Here are some points:
[-0.04 -0.55 -1.23 -0.25 -0.14 -0.77 -0.23 -0.10  0.09 -0.92 -0.28 -0.35
 -0.25  0.15 -0.16 -0.02  0.08  1.26]
[ 0.41  0.03 -0.03 -0.45 -0.21 -0.35  0.02  2.33 -0.24  1.14 -0.75 -0.74
  0.27 -0.58  0.00  0.42 -0.58  0.44]
[ 0.04 -0.17  0.42 -1.03 -1.04  1.55 -1.11 -1.63 -0.63 -0.92  0.24  0.99
 -1.12 -1.25  1.10 -1.03 -0.70 -0.16]
[ 0.18 -0.32  1.29 -0.01 -0.59 -0.76 -0.43  0.50 -0.11 -0.62 -0.78 -0.71
  0.41 -0.75 -0.94 -0.39 -0.38  0.00]
[ 0.44 -0.41  2.82 -0.34 -0.95 -0.54 -0.42  0.27  0.02 -0.51 -0.62 -0.77
  0.11 -0.86 -0.87 -0.68 -0.76  0.16]
[-0.68  0.04 -1.39  0.05  0.29 -0.57 -0.84 -1.09 -0.40 -1.41 -0.37  0.53
 -0.60 -0.84 -0.67  0.60  1.54 -0.51]
[-1.08  1.05 -1.69  5.11  6.19 -1.47  2.26  4.39  0.23  0.21 -0.20 -0.84
  2.31  2.57 -1.15  4.64  3.01 -1.02]
[-0.48 -0.48 -0.82 -0.08 -0.15 -1.01 -0.27  0.46 -0.07 -0.83 -0.57 -0.59
  0.58  0.23 -0.80  0.25  0.81  0.71]
[ 0.16 -0.54 -0.47 -0.13 -0.57 -0.23 -0.63 -1.55  0.33 -0.82  0.85  0.95
 -1.17 -1.00  0.21 -1.14 -0.52  0.13]
[-0.89 -0.29 -1.81 -0.42  1.48 -0.26 -0.50 -0.09 -0.60 -1.10 -0.49  0.06
 -0.26  0.24 -0.34  1.53  2.80  1.05]
[-0.16  0.10 -0.41 -0.90 -0.48  0.80 -1.02 -1.29 -0.40 -0.87  0.22  0.39
 -1.28 -1.34 -0.24 -0.51 -0.48 -0.21]
[ 1.25 -1.02  2.09  0.64 -1.31 -1.51 -0.47 -0.06  0.86  0.28 -0.61 -0.30
  1.31 -0.72 -0.60 -1.24 -0.42  1.25]
[-0.32  0.26 -0.80 -0.75 -0.40  0.62 -0.91 -1.24 -0.22 -0.68  0.24  0.84
 -1.11 -1.21 -0.16 -0.13 -0.06 -0.56]
[-0.88 -0.10 -1.58  2.14  2.21 -0.54 -0.47 -1.57  0.03 -1.68  0.46  0.82
 -1.07 -0.72 -0.85 -0.17  1.70 -0.68]
[ 0.05 -0.56 -0.77 -0.95 -0.76  0.85 -0.59 -1.19 -0.43 -0.70  0.43 -0.11
 -1.14  0.01  1.26 -0.91 -0.74  1.42]
[ 0.55  0.09  1.30  1.16 -0.41 -1.10  0.19  1.57  0.49  1.63 -0.59 -0.59
  0.79 -0.74 -0.65 -0.30 -0.54 -0.75]
[-0.66  0.54 -1.12 -0.14  0.53  0.18  0.55 -0.92  0.20  0.05  0.99  0.50
 -0.19  1.38  0.59  0.65  0.24 -0.76]
[-0.66  0.39 -1.57  0.36  2.01 -0.89 -0.99 -1.34  0.22 -1.28  0.60  0.87
 -1.33 -1.57 -1.04  0.55  0.89 -0.61]
[ 0.25  1.40  0.52 -1.24 -0.52  5.31  1.33 -0.95 -0.05  4.67  2.58  0.89
 -0.23  2.41  4.44 -0.09 -1.26 -0.76]
[ 0.76  0.02  0.78  2.47 -0.09 -0.45  3.18  4.31  0.71  2.95 -0.67 -0.49
  2.64  2.82  0.23 -0.11 -0.42 -0.90]
[-0.57  0.04 -1.49 -0.94  0.62  0.31 -0.62  0.05 -0.72 -0.20 -0.29 -0.29
 -0.94 -0.59  0.23  0.75  0.36  0.84]
[ 0.02 -0.85 -0.60 -1.29 -0.92  0.70 -0.49 -0.53 -0.21  0.28  0.17 -0.37
 -1.01  0.04  0.93 -0.85 -0.68  3.22]
[-0.33  0.38 -1.09 -0.72  0.18  0.95  0.23 -0.81  0.08  0.02  0.81  0.36
 -0.70  0.27  1.03  0.37 -0.37 -0.32]
[ 2.50 -0.25  9.90 -0.59 -1.49 -0.74 -0.84  0.67  0.07  1.76 -0.80 -0.61
  0.15 -1.48 -0.65 -1.20 -1.33 -0.18]
[ 0.16  0.18  0.64 -1.07 -0.80 -0.03 -0.77  0.19 -0.48  0.39 -0.44 -0.73
 -0.64 -0.97 -0.16 -0.09 -0.84  0.37]
[ 2.15 -0.28  1.97 -0.43 -0.76  0.47  1.10  2.61  0.47  1.62 -0.64 -0.59
  0.47 -0.10  0.61 -0.57 -1.19  0.44]
[-0.21 -0.20 -0.44 -0.95 -0.92  2.42 -0.86 -1.35 -0.72 -1.06 -0.39  0.93
 -0.64 -0.58  1.09 -0.61  0.10 -0.23]
[ 1.19 -0.32  3.85  0.35 -1.03 -0.75 -0.10  0.99  0.37  0.01 -0.75 -0.58
  0.72 -0.80 -0.74 -0.77 -0.92 -0.30]
[-0.53 -0.51 -1.57 -0.34  0.32 -0.46 -0.25 -0.35 -0.21 -1.29 -0.42 -0.03
 -0.18  0.37 -0.40  0.48  1.34  1.25]
[-0.40 -0.20 -0.74 -0.27  0.01  0.71 -0.89 -1.67 -0.35 -1.34  0.62  0.87
 -1.25 -1.22 -0.05 -0.90 -0.22 -0.33]
[ 0.22 -0.69 -1.44 -1.16 -0.29 -0.15 -0.50 -0.32  0.34  0.12  0.35 -0.04
 -1.21 -0.77  0.36 -0.29 -0.40  3.24]
[ 0.11 -0.41  0.89  0.16 -1.02 -0.74 -0.74 -0.96 -0.41 -0.71 -0.50 -0.21
 -0.04 -0.52 -0.19 -0.98 -0.31 -0.23]
[-0.62  0.26 -1.30 -0.47  1.04 -0.10 -0.87 -1.24 -0.06 -1.23  0.50  0.34
 -1.31 -1.35 -0.87  0.19  0.35 -0.40]
[-0.68  0.95 -1.28  2.19  4.23 -1.03  2.14  1.96  0.30  1.00  0.47 -0.66
  1.08  1.99 -0.48  1.97  0.35 -0.86]
[-0.50  0.83 -1.20  0.11  1.31 -0.07  1.30 -0.62  0.63  0.93  1.73  0.29
 -0.13  1.82  1.13  0.78 -0.22 -0.75]
[-0.08  0.17  0.46  0.57 -0.56 -0.92 -0.55 -0.39  0.01 -0.56 -0.59 -0.12
  0.66 -0.73 -0.63  0.02  0.05 -0.79]
[ 0.50 -0.46  1.15 -0.77 -0.76  0.29  0.01  0.37  0.07 -0.53 -0.47 -0.72
 -0.03 -0.20 -0.27 -0.49 -0.88  0.89]
[ 1.29 -0.36  1.04  0.01 -0.73  0.23  0.83  1.31  0.46 -0.37 -0.74 -0.27
  1.26  0.04 -0.03 -0.44 -0.70  0.16]
[-0.50  0.65  0.38 -1.14 -0.85  1.26 -0.43 -0.94 -0.52  2.04  1.67  0.22
 -0.27  0.30  1.13 -0.17 -0.50 -0.65]
Then 13 other points, each followed by its number:
[-0.60 -0.10 -1.55 -0.10  1.11 -0.29 -0.15  1.29 -0.46 -0.64 -0.81 -0.32
  0.13 -0.13 -0.43  1.63  1.57  0.29] 0
[ 0.55 -0.52 -0.54 -0.50 -0.79 -0.61 -0.51 -0.81 -0.09 -0.65 -0.02 -0.12
 -0.57 -0.46  0.35 -0.74 -0.64  0.87] 1
[-0.53  0.21 -0.31 -0.24 -0.63 -0.59 -0.92 -0.67 -0.46 -0.45 -0.63  0.06
 -0.05 -0.87 -0.73  0.17  0.83 -0.84] 2
[ 3.46 -0.35  5.59 -0.86 -1.40 -0.33 -0.16  3.54  0.31  3.70 -0.87 -0.74
  0.07 -1.15  0.11 -0.98 -1.41  0.63] 3
[-0.36 -0.39 -0.21 -0.24 -0.74  1.20 -0.51 -1.14 -0.63 -1.22 -0.48  1.67
  0.03  0.13  0.30 -0.67  0.29 -0.19] 4
[ 0.03 -0.67 -0.63 -0.43 -0.16 -0.71  0.41  1.52  0.46 -0.08 -0.30 -0.86
 -0.18  0.19 -0.58 -0.19 -0.45  2.09] 5
[-0.59  0.49 -1.43  0.38  1.36 -0.84  0.10 -0.01 -0.04  0.57  0.15 -0.09
 -0.14  0.16  0.12  1.24  0.67 -0.52] 6
[-0.46  0.00 -1.41 -0.33  0.53 -0.11 -0.74 -1.19 -0.14 -1.32  0.12  0.44
 -1.07 -1.13 -0.44  0.18  0.24 -0.04] 7
[-0.31  0.70 -0.39 -0.22  0.17  0.50  1.30 -0.80  0.30  1.36  1.67  0.31
  0.12  2.56  2.00  0.10 -0.61 -0.83] 8
[-1.02  0.70 -1.29 -0.84  1.36  1.29 -0.16 -1.23  0.05 -0.56  1.97  0.47
 -1.09 -0.29 -0.41  0.91  0.40 -0.64] 9
[-0.37  0.34 -0.56  0.14  0.01  1.66  0.90 -0.87  0.17  0.02  0.23  0.94
  0.43  1.53  1.32  0.27  0.17 -0.95] 10
[ 0.33  0.26  1.28  0.24 -0.83 -0.92 -0.54 -0.26  0.12  0.79 -0.41 -0.18
 -0.01 -0.93 -0.37 -0.35 -0.59 -0.79] 11
[-0.47  0.34  0.10 -0.21 -0.44  0.86 -0.05 -0.72 -0.16  0.36 -0.14  0.38
  0.44  0.15  0.32  0.08  0.37 -0.95] 12
Which three of these numbered points are nearest to each point below, ignoring the 2 directions in which the first points spread most? Their numbers follow each, nearest first.
[-1.04  1.11 -1.66  1.09  4.08 -1.06 -0.12 -0.75  0.92 -0.14  1.31  0.43
 -0.77 -0.86 -1.02  2.31  1.07 -1.05] > 9 7 11
[ 0.00 -0.37  1.77 -0.25 -0.92  0.68 -0.43 -0.86 -0.52 -0.81 -0.53 -0.25
  0.06 -0.24 -0.09 -0.91 -0.48 -0.30] > 4 7 12
[-0.53 -0.66 -0.75 -0.03 -0.72 -0.80 -0.44 -0.78 -0.20 -0.52 -0.26 -0.12
  0.21  0.85 -0.23 -0.54  0.87  0.35] > 1 2 7
[ 0.37 -0.24  1.18 -0.64 -0.74  0.59 -0.05 -0.30 -0.01 -0.78 -0.43 -0.35
  0.14 -0.42 -0.09 -0.45 -0.66  0.18] > 7 1 12
[ 1.23 -0.60  2.29  0.83 -0.93 -1.17  0.06  1.57  0.65 -0.21 -0.75 -0.76
  0.69 -0.45 -0.93 -0.80 -0.72  0.06] > 7 1 11
[-0.53  1.87 -1.16  0.02  2.02  1.02  2.75 -0.17  0.48  2.43  1.83  0.80
  0.67  3.51  2.15  1.85 -0.16 -1.19] > 8 10 9
[-0.94  0.81 -1.03  3.35  1.78 -0.83  1.94 -0.22  0.46 -0.03  0.54  0.33
  3.01  4.59 -0.42  1.28  2.35 -1.34] > 10 4 12
Now 13 new points, numbered from 0 again:
[-0.80  0.45 -1.55  0.59  1.67 -0.10 -0.52 -1.51  0.38 -1.34  0.85  1.70
 -1.06 -1.10 -0.67  0.45  1.26 -0.95] 0
[ 0.40 -0.48 -0.75 -1.18 -0.78 -0.11 -0.77 -0.78 -0.27 -0.44  0.26 -0.29
 -1.16 -0.81  0.56 -0.70 -0.93  2.10] 1
[-0.55 -0.04 -1.03 -1.09 -0.46  2.00 -0.90 -1.01 -0.68 -1.24 -0.39  0.25
 -0.82 -0.70 -0.14  0.26  0.49  0.17] 2
[-0.21  0.42 -0.57 -0.94 -0.29  1.26 -0.64 -1.24  0.03 -0.07  0.88  0.56
 -1.23 -1.08  0.13 -0.28 -0.40 -0.57] 3
[ 0.45  0.20  2.86  0.41 -0.88 -0.51 -0.05  0.12  0.31  1.97 -0.30 -0.10
  0.51 -0.62 -0.31 -0.60 -0.71 -1.01] 4
[-0.16  0.03 -1.16 -0.96  0.06  1.35 -0.26 -0.38 -0.44 -0.58 -0.20  0.15
 -0.62 -0.27  0.83  0.46 -0.16  0.59] 5
[-0.41  0.73 -1.22 -0.34  1.53 -0.38  0.57 -0.61  0.77  0.88  1.82  0.15
 -0.84 -0.20  0.14  0.77 -0.49 -0.55] 6
[ 0.05 -0.17  0.10  0.84 -0.36 -0.60 -0.10 -0.56  0.13 -1.15 -0.54  0.04
  1.07 -0.22 -0.52 -0.10  0.20 -0.57] 7
[ 0.10 -0.28  0.65  0.44 -0.54 -0.79  0.00  0.54  0.09 -0.95 -0.73 -0.61
  0.75 -0.29 -0.87 -0.28 -0.17  0.00] 8
[-0.45 -0.09 -0.90 -0.96 -0.57  2.30 -0.85 -1.27 -0.71 -1.18 -0.12  0.43
 -1.03 -0.70  0.35 -0.30  0.02  0.11] 9
[-0.65 -0.48 -1.35 -0.39  0.07 -0.30 -0.73 -1.19 -0.37 -1.22  0.33 -0.04
 -1.01 -0.33 -0.38 -0.38  0.24  0.75] 10
[ 0.10 -0.78 -0.59 -0.79 -0.77 -0.41 -0.19 -0.48  0.20  0.20  0.15 -0.36
 -0.53  0.36  0.44 -0.75 -0.56  2.11] 11
[ 1.71 -0.57  6.71 -0.14 -1.33 -0.98 -0.27  1.39  0.50  0.77 -0.78 -0.76
  0.91 -0.86 -0.82 -1.07 -1.05  0.10] 12
Which three of these numbered points are nearest to each point below, ignoring the 2 directions in which the first points spread most? Their numbers follow each, nearest first.
[-0.56  0.28 -1.23 -0.24  1.30  0.09  0.46  2.00 -0.48  0.35 -0.53 -0.66
  0.32  0.54  0.12  1.64  0.40  0.22] > 5 2 9
[-0.77  1.11 -1.13 -0.39  1.31 -0.66 -0.03 -0.58  0.40  0.94  1.84 -0.05
 -0.75 -0.28 -0.53  1.25 -0.08 -0.78] > 6 3 4
[ 3.09 -0.55  1.25 -0.21 -1.07  1.14  1.63  3.62  0.44  1.75 -0.86 -0.34
  0.80  0.64  1.52 -0.77 -1.08  0.63] > 5 1 9
[ 1.07  0.51  1.16  0.58 -0.18  0.36  3.69  1.35  0.88  4.47  0.58 -0.27
  1.36  3.31  2.09 -0.36 -1.15 -0.75] > 6 3 5
[-0.27  0.07 -1.10 -0.84  0.93 -0.02  0.48  3.53 -0.32  0.45 -0.85 -0.83
  0.31  0.15 -0.28  1.76  0.17  0.56] > 5 2 1
[ 0.49  0.03  4.26 -0.42 -1.17  1.10  0.12  0.58  0.23  0.83 -0.75  0.33
  2.06 -0.41 -0.33 -0.38 -0.33 -0.83] > 2 9 7
[-0.33  0.06 -0.44  1.02 -0.18 -0.74 -0.21 -0.63  0.02 -1.18 -0.64  0.30
  1.29 -0.12 -0.62  0.36  0.98 -0.74] > 7 8 10
